In the rows, 128 means zero.
The rows of Y fall into a few groups, which share some directions, and each row is roughly a mix of its group's hidden directions, except some rows that fit no group.
Y, 144 rows:
[[152 153 152 106  93 158  85 177  96  96 128 129 124  75 121]
 [154 166 144 117 104 116 156 145 101  97 148 110 108  50 116]
 [ 88 116 113 155 150 140  81  97 185 160 147 168 155 125 123]
 [149  99  86 116 123 151 112 147 147 131 107  63 165 168  94]
 [111 121 154 123 107  98  95 143 143 116 138  87 153 152 207]
 [ 80 117  92 146 130 116 105 109 185 121 160 130 172 173 135]
 [118 165 113 161 148 110 132 103 130 124 124 165 145 174 202]
 [102 159 151 148  91 111 109 159  74 100 158 156  98  93 148]
 [147 146 177 145 103 117 103 155 107  90 149 127 124  56 148]
 [ 77 108 121 146 147 165  71 124 135 159 136 152 143  73 113]
 [ 96 129 136 136  81 112 167 157  85 143 144 106  62 145 124]
 [113  69  92 117 159 141 124 111 122 119 105 125 173 192 142]
 [ 94 172 161 132  79 101 115 116 105  82 174 120 117  98 127]
 [169 143 160 165  95  82 142 131  87 113 141 128 117  68 132]
 [114  85 114 132 140 140 143 123 160 152 101 112 142 216 143]
 [144  79 100 106 157 156 145 119 136 113  98 118 194 171 118]
 [ 77 120 149 114  99 111 106 149 162 144 163  70 118 104 168]
 [125  59 124 132 140 138 108 102 153 147 123  74 184 141 140]
 [ 73 123  88 133 111 158  59 110 121 152 127 164 125 153 123]
 [168 143 177 129 147 112  69 118 104 132 108 177 143  93 110]
 [137 162 145 130 112  91  97 108  85 181 150 154  77 113 145]
 [ 61 143 113 121 155 125 119 101 162 123 169 162 160 117  85]
 [157  76 138 119 181 116 144  72 120 147  86 120 153 110 114]
 [ 78 136 117  99  94 169 135 125 136 150 125  93  82  78 103]
 [110 110 112  83 122 138 121  66 122 150  89 118 141 100  70]
 [116 123 109 166 113 129 163 121  95 159 127 137  82 202 145]
 [158 108  85 142 126 111 128  84 151 183 131  87 148 149 171]
 [118 137  99 148 128 154  30 134 147 141 137 152 118 134 147]
 [100  98 145 137 169 136  93 150 189 149 151 137 110  75 138]
 [ 82 164 126 105 111 110 193 146 118  75 144 136 106 144 108]
 [206 124 175 130 155 121 119 125 155 121 122 149 144  79 146]
 [ 97 106 132 103 144 136 177 138 135  84  95 121 157 171  76]
 [134 125  98  73  78 141 103 153 126 115  82  80 108 132 103]
 [102  95  80 102 125 142 118 120 132 126 110 128 172 204 114]
 [157 161 172 141 132 118  87 122 122 140 135 153 100  52 140]
 [ 38 127  91  98 108 122 153 118 137 117 149 114 138 150 104]
 [128 114 127  71 120 138 166  80 116  99 101  88 136  86  98]
 [ 99 122  92  93 137 128 152  90 119 125 105 147 140 209 115]
 [162 104 135 147 124 132  46 120 140 147 103 153 177 138 115]
 [148 135 138 207 155  85 141 132 164 160 131 164 115 134 137]
 [138 147 143 159 195 100 166 123 160 136 167 130 109  92 155]
 [ 82 131 169 136 126 124 116 143 142 118 175 136 134  48 112]
 [148 114 112  92 150 120 179 105 135 129  93 120 150 201 107]
 [150 136 190 112 102  90 162 147  89 131 140  99  92 141 162]
 [173 121 106 147 128 121 127  91 130 172  99 124 134 207 125]
 [116 117 129 171 144 106 121  85 125 172 141 142 134 170 196]
 [116 137 162 171 128 111 104 125 182 174 153 149 134  96 173]
 [ 65 123 115 118  85 117 157 131 146 122 144  89 161 176 157]
 [146 161 168 128 105 110 129 125 113 103 129 127 170  45 139]
 [140 119 145 181 114 127 123 119  90 172 120 134  68  79 150]
 [ 92 136 133  88  88 128 175 117 115  91 136  93 179  96 137]
 [ 70 133 112  97  96 143 111 133 120  67 162 116 149 142  88]
 [149  85 103  87 138 163 135 107 125 145  88  85 149  91  89]
 [141 109 144 161 162 143 127 125 203 131 119 181 147 113 160]
 [134 127  97 152 146 133 109 127 119 134 118 170  91 216 134]
 [ 81 145 142 136  85 100 177 147 109 127 147 129  67 145 151]
 [169 122 128 151 179 147  61 119 149 148 111 175 116 112 126]
 [ 93 151 131  99 129  78 138 124 169  98 169  92 181 128 131]
 [147 111 196 107 150 103 123 160 113 122 140 116  69 118 167]
 [151 107 118 122 175 163  70 118 148 143 122 128 155  65 116]
 [145 135 163  96 116  81 174 104 111 123 106  63 104 114 119]
 [139  66 115 132 171 145 133  88 159 145 119 114 184 158 123]
 [115 109 118  90 112 121 175 132 115 130 164  67 126  71 151]
 [103 157 138  87  67 114 159 126 104  93 115 129 122 182 110]
 [115 172 146 130  97 120 120 176 103  82 173 134 114  79 140]
 [109 131 118 107  79 122 165 178 103 103 119  67  99 146 120]
 [ 67 144 150 106 102 108 137 153  99  94 148  98 129  74 149]
 [132 153 141 185 113  84 159 128  91 146 148 151  74 124 155]
 [111 129 143 166 163  99 136 125 210 155 166 114 139 114 135]
 [133 101 124 134 171 147  89  71 165 168 112 130 137  82 115]
 [ 87 114  78 103 129 146 108 119 149  92 140 131 176 187 132]
 [132  87 145 121 117 112 178 121 160 105 161  74 153 154  86]
 [154 166 147 124 165 117 138 156 161  77 131 143 178  89 153]
 [195 111 163 155 172 146 116 150 134 141 121 145 146  76 145]
 [109 116  97 133 139 128 124  92 193 160 126 172 121 182 112]
 [164  95  98  97 169 135 113  93 168 161  99 138 159 158 106]
 [171  97 175 121 172 160 102 174 141 130 109 110 142  93 144]
 [ 92 131  86  90  88 125 168 126  89 115 116 125 126 185 102]
 [131 122 174 137 155 133 113 121 101  75 104 160  74  86 109]
 [211 117 105 165 152 118 136 103 125 176 107 131 135 131 108]
 [115 145 143 169 140 134 104 123 157 178 149 190  79 138 140]
 [152 137 140 142 149 137 104 141 103 149 133 178  50 167 127]
 [139 128  92 176 144 118 137 122 153 126  88 142 161 175  68]
 [162 155 203 147 147  88 143 115 123 106  89 162 131 135 129]
 [145 100 140 163 148 137  61 104 155 178 134 135 156  99 154]
 [ 79 139 110 118  92 141 148 131 126 100 112 125 169 199  99]
 [127 124 152 140 155 115 132 120 182 107 132 138 151 205 170]
 [102 155  95 104 126 152 151 165 113 123 119 162  84 129  61]
 [103 107  87  95 106 125 169 132 133 121 110  89 118 197 103]
 [123  93 100 144 145 128 164 121 163 134 102 118 178 194 104]
 [144 164 115 114 111 148 114 201  99 108 121  97 117  92  89]
 [155 155 127 124 117 164  72 140 101 125 131 154 130  58  97]
 [148 120 202 150 163 141 119 141 152 150 116 121  93  87 164]
 [174 149 171 122 131 135 107 138  83 134 108 146  98  60 117]
 [ 82  94  85 128 135 145 115  89 171 144 127 125 159 180 105]
 [125 142 136 100  75 106 190 116  94 127 123  72 135 154 118]
 [126  99  56 110 139 170 144 119 134 132 124 111 158 107  71]
 [107 100 127 139 165 120  92 119 188 148 104 121 111 194 131]
 [181 169 120 118 134 119 182 147 105 101 133 138 108 169  85]
 [123 155 171 111 112 119 138 135 109  93 143 131 139  39 142]
 [ 59 149  98  69 128 117 118 127 150 117 139 129 144 109  81]
 [158  84 106 147 141 155 155 158 148 124  86  88 155 172 157]
 [115 127 111 129 141 135  57  64 158 157 126 165 151 131 129]
 [149 159 161 169 127 110  93 139 136 173 141 152  65 101 114]
 [ 89 143 106  79 121 126 164 113 100  87 122 144 128 195 125]
 [106  98 109 130 169 126 156 110 116 139 110 148 124 213 155]
 [183 172 155 123 124 109 150 146  68 121 126 148  81 112 135]
 [159 135 164 101 160 105 186 108  78 106 118 157 115 110 156]
 [126 141 121 163 126 149 164 169  79 117 145 146  55 134 113]
 [ 92 138  77 128  87 139 178 118 109 141 140 119 116 185  98]
 [192 143 156 114 166 121 123 123 163 101 142 142 173  90  99]
 [116 125  85 139 126 144 184 144 120 114 109 121 117 210 120]
 [135 167 176 156 120  95 166 154 116 121 163 157  87 102 157]
 [ 90 118 134 121 132  92 183 142 134 106 158  71 166 151 151]
 [133 105 138 119 112 112 199 137 115 151  90 101 113 190 118]
 [164 152 135 193 147 117 108 151 159 159 154 157 107 153 165]
 [136 107  98 140 169 136 124 125 135 126  96 150 101 211  97]
 [ 92 104 128  90 105 126 198 124 135 120 128  76 166 148 123]
 [149 101 107 112 150 170 118 111 159 185  80 119 125 173 109]
 [ 96 131  95  77 117 135 172 103  73 120 102 135 106 161 105]
 [125  75 107  81 157 139 174 153 106  83 124  93 136 147 126]
 [ 95 122 135 140 143 135  81 140 167 135 164 148 129  76 187]
 [122 152 167  96 100 140 112  94 127 137 143 128 152  60 178]
 [162 162 174 115 137  99 162 172 106 116 142 138 101  72 134]
 [100 157 108  66  96 127 163 140 103  81 128 126 139 165  98]
 [ 76 114 128  82  91 140 162 142 112  98 141  95 158 170 153]
 [130  86  77 111 151 158 117  96 141 159  83 134 141 179 113]
 [ 69 155 142 131  84 117 120 146 121 124 169 136  96 157 183]
 [ 60 111 138 102 115 102 137  70 137  87 136 116 159 108 117]
 [132 159 177 123 125 117 133 140  83 112 151 171  68 115 165]
 [205 142 154 152 160 121  99  99 127 157 131 172 127 113 143]
 [144 101 120  99 125 133 133 146 182 127 114  83 192 150  89]
 [ 91 166 164 123  69 102 120 126 121 143 159 109  99 132 180]
 [122 155 135 145 135 143 130 163 115 182 139 133  63  71 117]
 [187 115 138 109 152 151 172 105 156 163  84  92 110 126 114]
 [111 154 148 112 115 121 118 181 118  96 111 110 131  61 177]
 [149 126 170 181 136 136  64 143 136 139 136 155 112 105 175]
 [101 127 164  83 101 121 138 131 116  96 148  92 156  93 189]
 [129 189 146 141  57 106 114 145  82 103 136 120 145 117 132]
 [ 60 112 121 121 118 136 151 153 153 100 125 123 155 197 114]
 [ 45 162 129 145  97 100 146 136 140 110 164 135 112 140 157]
 [168  92 124 159 187 152 105 164 121 119 139 126 143 107 180]
 [128 140 162 128 106  92 194 154  99  87 141 107 156  93 140]
 [225 109 145 139 138 144 126 160 133 137  93 108 130 121 141]]
One row of each group comes first, with its name. Which group is each row after those in?
[108  84 108 141 173 134 107 105 166 176 119 133 173 143 164] : (51)
[133 115 109 104 135 157  68 141 147  87 128 141 191 165 135] : (70)
[113 117  97 137 150 165 105 135 134 158 177 177  82 100 159] : (19)

[144 110 193 130 134  96 135 156 137 105 127 116 177 133 187] : (19)
[128 130 145 145 107  98 145 143 152 140 150  83 160  46 131] : (19)
[138 128 108  86 105 152 171 129  79  91 109 106 155 128  75] : (19)
[119  98 142 132 159 139  89  97 189 172 115 113 151  89 104] : (70)
[110 128 124 121 153 116 139 112 112  86 121  92 199 137 186] : (51)
[114 113  78  80 156 136 171 133 129 133 109 122 137 172  73] : (51)
[165 133 128 138 105 172 154 143 134 169 106  89  61 110 138] : (70)
[202 175 165 117 160 129 135 160 128 131 126 142 110  89 114] : (70)
[174 151 202 148 134 114 112 157 167 103 139 131 134 128 163] : (70)
[169  93 103 139 169 144 107 101 160 154  85 130 162 165 102] : (19)
[182 152 160 168  82  96 136 158 136 141 140 109 118  81 115] : (70)
